In the rows, 128 means zero.
Each row of X is roughly a mix of the hidden directions of one of 4 groups.
X:
[[155 117 148  68 117  86  98 165 159 115]
 [155  90 134 178 172  86 142 141  97 149]
 [187 142  84  70 144 144 126 140 131 151]
 [119 125 158  47 145 114  89 144 137 146]
 [162 123  77 177  93 169 148 106 134 140]
 [114 162 109  65 117 151 141  99 167  92]
 [ 75  99 110  91 135 158 106  94 175 127]
 [189 139 116  52 126 134 144 127 140 127]
 [164  80 128 185 166 101 158 138 135 133]
 [ 66 114 102 148 145 162 127 105  81 157]
 [198  88 137 146 172 154 144 130 144 117]
 [188 123 196  99 111 117 113 148 124 120]
 [152 157  88  90  95 167 129  91 169 118]
 [102 120 162 199 153 119 131 158 167 137]
 [179 143 102  87 160 148 168 152 167 130]
 [159 152 138  63 100 163 102  89 136 118]
 [137 147 115  60 122  98 121 182 158 122]
 [186  97 107 186 134 110 156 139 110 147]
 [211 126 116  84 139 114 144 144 149 133]
 [137 166  83 125 131 174 188 142 124 153]
 [111 125 188  92 152 120 107 148 157  77]
 [129 143  76 171 125 191 139  96 137 142]
 [197 140  90 107  96 146 116  86 128 117]
 [ 88 162 146  96 134 124 134 185 178 113]
 [101 129 184  86 171 101 101 160 123 138]
 [167 104 130 100 187 111  88 105 112 161]
 [190 117 129 108 181 128 156 149 169 121]
 [128 136 170 103 104 123 100  77  77  96]
 [115 162 147 123  90 179 128  72 160 109]
 [140 129 167 158 104 132  54 143 162 140]
 [155 119 141  62 125 107  69 147 135 151]
 [ 77 171 157  74 123 150 108  97 129 120]
 [122 171 119 120  81 125 176  76 131 158]
 [150 120 152 111 125 166  51 126 137 163]
 [ 92 101 110 145 167  74 169 156 106 129]
 [ 74 121  83 186 135 112 164 138 137 125]
 [ 59 149 103 100 132 124 156 154 128  82]
 [203 112 161 135 157 156 152 128 158 123]
 [142 109 206 109 172  95 122 135 135 122]
 [106  90 160  88 161 101  81 122 113  91]
 [ 93 135  87 179 128 159 183 107 136 116]
 [128 168 123  74 121 147 174 159 171 114]
 [197 127 175  90 152 161 126 131 134 134]
 [197 108  99 153 141  87 156 156 123 138]
 [146 110 147 213 135 112 129 119 154 155]
 [ 61 164 121  90 150 123 172 135 133 107]
 [ 48 133 136 132 119 115 127 114  93  84]
 [ 73 151 142 126  98 171 107  73 138 130]
 [153 149 124  48 131 121 154 154 157 106]
 [158 124 151  54 109 125 113  78 116 128]
 [107 152 129 188 103 174 128  76 120 131]
 [196  90 127 144 166 107 126 149  98 152]
 [ 80 154 157 146  94 151 107  71 108 112]
 [122 121 139  68 112 124  56 117 125 155]
 [ 76 135 165 121  84  84 102 117  93 123]
 [145 130  93  44 113 137 137 114 102 148]
 [130 161  99  61 149 159 139 151 159 101]
 [172 125  97 151  52 143 120 111 132 111]
 [102 163 116  60 126 166 107  94 147 140]
 [136  87 141 173 159  80 103 163  99 146]
 [161 102 130 162 202 134 154 152 143 145]
 [ 92 112 168 202 141 101 121 122 130 103]
 [ 76 125 126 176  84 112 122  94  86 133]
 [182 110 104 187 106 135 166 113 133 154]
 [ 96 159  50 143  96 143 137 131 134 150]
 [155 146 182 132 108 163  96  99 126 180]
 [169 146  88 129  77 129 177 167 124 130]
 [177  98 127 115 170  96 164 172 148 141]
 [ 90 122 201 135 149  88 110 144 148 110]
 [130 125 103 189 115 166 158  76 103 125]
 [ 69 159 138  58 141 135 113 117 115 122]
 [103 143  74 172 133 116 170 132 130 179]
 [117 118  95 197 152 164 170 112 137 137]
 [ 64 131 178 118 158  92 125 104 105 137]
 [ 93 117 190 119 111  99  70 132 116 113]
 [173  94  76 166 150 118 140 158 148 157]
 [206 119  92 109 125 137 133 129 146 170]
 [ 96 122 157 214 124 142 116 106 125 125]
 [117 127 192  67 146 113 117 132 124  90]
 [ 61 145 145 107 140 128 136 147 162  74]
 [105 154  69  82  99 154 160 100 120 120]
 [ 80 135 134 123  86  78 114 121  72 120]
 [ 76 137 101 103 145 103 168 173 124  89]
 [177 117  68  95 137 138 145 157 155 157]
 [133 161  77  86  92 115 147 166 159 107]
 [ 79 168 101 111 102 180 152 110 155 117]
 [ 75 108 105 138 129  69 142 158  87 116]
 [147 105 112  91 137  98 154 181 157  80]
 [153 105  89 189 123 113 152 152  92 161]
 [160 129 167  87 126 167  66 126 105 127]
 [156 122  47 105 113 120 156 128  95 134]
 [126 108  76 193 126 130 151 116  83 138]
 [ 96  98 107 207 136 120 125 120 100 150]
 [134 134 169  50 148 111 108 152 153 130]
 [ 75  89 161 174 156  89 127 132 121 115]
 [135 108 169  94 185  77 101 136 112 130]
 [187 110 197 127 139 104 123 132 155 138]
 [212 131 115  95 102 125 138 140 142 154]
 [136 139 201  67 145 110 113 127 136 135]
 [102 170 105 160  99 182 130  90 109 152]
 [191  84 154 134 162 100 148 162 128 128]
 [202 124 136  84 116 134  91 156 145 135]
 [147 138 147  67 147 106 187 119 137  94]
 [171 128 141  64 128 122  74 116 124 159]
 [157 143 116 115 139  80 178 171 144  85]
 [100 164  92  79  95 111 158 143 155  94]
 [176 132 163  85 123 151  89 116 178 119]
 [ 94 139  97 183  82 152 131  83 120 116]
 [112 140 174  82 102 130  66 112 104 116]
 [102 187 158  87  85 148 106 107 135 146]
 [ 98 125 166  67 142 145  76 116 127 155]
 [ 95 107 158 140 185  89 119 157 112  87]
 [ 53 129 165 142 131 141  96 115 110  93]
 [156 149 114 113 110 177 108 104 198 124]
 [193 106 122 154 122  99 156 174 119 159]
 [189 133 115  89 140 174 108 135 167 149]
 [186 128 153  95  92 102  93 156 158 145]
 [ 94 167 132 160  84 174 132  87 135 102]
 [129 128 141  70 157 137 128 176 183 110]
 [119 120 119 159 158 111 207 121 104  99]
 [121 160  70 155  86 166 164 120 143 113]
 [ 49 134  76 127 143 112 142 129 103 129]
 [135 104 106 162 170 112 142 193 166 122]
 [140 119 105 154 103 150 114  88  80 188]
 [159 161 133  76  89 155 128  93 167 110]
 [103 131 187  76 156 113  85 114 141 137]
 [133 147  71 180 100 141 175 141 137 146]
 [107 152  94  90  87 103  97 175 161 123]
 [ 80 111 126 183 152  88 146 153 113  94]
 [ 85 174 167 138 106 174  96 116 126  97]
 [117 146 143  47 120 125  87 148 156 136]
 [157 124 137 109  83 112  68 146  88 160]
 [ 69 164 142  99  98 172 114  93 116 130]
 [132 141  93 177  98 150 177  85 121 103]
 [110 130  54 159  96 155 140 106  98 137]
 [102 108  96 206 142 114 144 148 112 154]
 [172  88 184 145 119  86  98 142 112 125]
 [133 111 167 156  89 121  87 122  64 116]
 [188 101 162 117 150 120  88 115 136 174]
 [106 144 106  52 137 100 149 170 139 119]
 [102 176  90 104 136 178 175 126 118 145]
 [200 109 118 162  85 127 120 149 115 157]
 [ 97 165  96  91  65 127 140  96 112 122]]
Each list below has four rows that fit no group; the rest each fit one group, if only roughly. Name those rows in the order they come.
    j717: [197 142 109  87  90 127 107 145 152 150]
    j137: [192 129 133 166  76 151 130 105 124 155]
    j783: [ 73 151 111 120 132 191 161  94 118 125]
    j930: [ 73 136 170 172 148 160 103  97 133 112]
    j70: [ 96 167  85 106 125 174 164 146 154  97]
    j40: [181 102 175 166  98 107  89 121 129 139]
    j50: [106 124 127 166 122 152 132  61  75 144]
    j385: [119 152 108 164  93 186  97  87 127 150]
    j133: [ 51 124  97 140 135 117 161 115  87 119]
    j637: [165  87 133 162 160  81 157 122  85 127]
    j240: [ 64 130 152 139 165 102 168 137 138  88]
    j510: [ 88 108 115 125 141  69 164 172 128  94]
    j47: [124 138  73 179  94 154 127  83 110 144]
	j717 j137 j930 j50
    j252: [104 150 116 194 140 168 173 116 151 115]
    j999: [101 109 177  90 138  80  89 132  93 123]
    j22: [144 110 186 134 178 109  90 107  95 146]
    j206: [ 60 140 185 118 161 134 113 102 125 125]
    j291: [161 140  73 164 130 141 188 148 148 122]
    j557: [176 107 153 114  86  76  92 125 101 122]
    j109: [138 125 113 171 163 164 185 145 170 118]
    j932: [156 102  93 183 180 123 161 147 112 130]
    j639: [105  98 104 187 114 106  81 132  93 152]
    j195: [132  90  81 161 173  96 166 158 137 134]
	j252 j22 j206 j291
    j791: [ 57 136 139 158 158 130 173 126 144 100]
    j575: [202 108  92 156 160 144 152 132 147 132]
    j720: [ 89 155 186  76 123 131  93 127 123 106]
    j691: [136 151 155 114 117 190  91  74 145 121]
    j625: [132 157  85 171 115 165 184 140 148 111]
    j586: [ 60 131 162 134 100 107  87 126  95 109]
    j772: [105 124  69 104  99  92 173 158 125 106]
    j115: [ 81 120 187 154 151 132  90 145 134  90]
    j880: [119 151 124  53  89 130  96 153 105 113]
    j407: [108 140 158  69 131 101  69 160 133 126]
    j588: [125 106 168 112 167  72 107 174 143 111]
    j990: [ 85 159  80 121 141 141 193 117 138 110]
    j359: [184  95 161 127 135  95  71 138 124 147]
    j939: [ 93 169 141  50 103 129 115 132 136 122]
	j720 j772 j407 j588
